128 stands for zero in the data rows.
Some points, each followed by its number:
[193 144 133 141 123 116 153 104  94 139 111  92 141  99 165 159] 0
[ 85 133  99 143 138 185 178 151 171 130  50  87 106  75  36  89] 1
[115  99  92 160 149  97 139 131  75 117 172  93 138  81 178 165] 2
[139 153  79 147  91 169  97 136 145 139  52 117 114  60 118  82] 3
[161  41 150 116 144 111 121 113 113 124 165 124 126 115 148 150] 4
[120 132 113  54 135 134 118  85  70 151 127 143 188 106  93 144] 5
[ 93 144  57  78 130 234 126 165 171 239  21 157  98 116  37 109] 6
[125 131 111 130 129 166 143 119 116 151 132 142 148 138  87 114] 7
[179  82 182 150  57  29 126 131 124 141 255 121 152 173 150 158] 8
[132 106  78 131 143 133 118 116  96 133 119 124 139 140 134 154] 9
[147 150 125 169 122 188 144 139 142 142  92 162  89 117 117  15] 10
Which three points above are nearest to each new point, looking only along the 3 directions in which the numbered points spread most? Their numbers follow each, nearest first.
[187 169 184 138 156  26 168 127 125  67 150 137 132 169 132 158] : 4 0 2
[129  95 129 118 159  72 161 117  69 126 191 105  97 130 134 174] : 4 2 0
[153 129 147 195 131 109 117 160  96 119 172 122 114 166  72 163] : 4 0 7
[128 187 136 141 142  91 190 143  89 106 141 132 167 122 177 135] : 0 2 4
[107 143 168 152 129  95 121 155 104  95 232 161 105 155 255 126] : 4 8 0
[157  86 176  86 183 164 113 145 155 139 188 121  93 185 102 103] : 7 4 9
[121 133 102 123 146 138 124 118 122  85  65 168 124 139 127  92] : 7 3 9
[156 166 157 105 159 127 135 120 157 101 175 112 144 224 166 104] : 4 7 0
[131 111 178 158  90  69 160 119   0 188 191 143 152 168 181 164] : 4 8 2
[115 115 102  75 135 140 176 133 120  93  95 152  92  65  97 141] : 9 7 3
[157 136 161 135 132 118 126 130 107 129 157 166 151 173 152 155] : 4 9 0
[124 165  69 101  92 186 120 176 204 114  40  86 108  60 100  85] : 1 3 10
[148  86 165 132 154 118 131 110 129 116 187 140 133 143 139 135] : 4 0 9
[185  86 148  94 138 180 109 123 189 144 146 137 134 148 132 147] : 7 9 4
[139 159 143 118 253 101 106 168  98 109 169 115 142 167 144 203] : 4 9 2
[152 192 123 130 124 100 109 124 153  95 142 137 154 136 120 111] : 7 9 0
[143 157 156 176 102  21 213 227 180 112 169 159 133 138 171 123] : 4 0 8
[138 180 170 153 129  77 114 130 187 152 211 118 130 203 105 139] : 4 8 7
[149 105 167 105 153 110 115 136 185 136 144 131  88 190 101 143] : 7 4 9
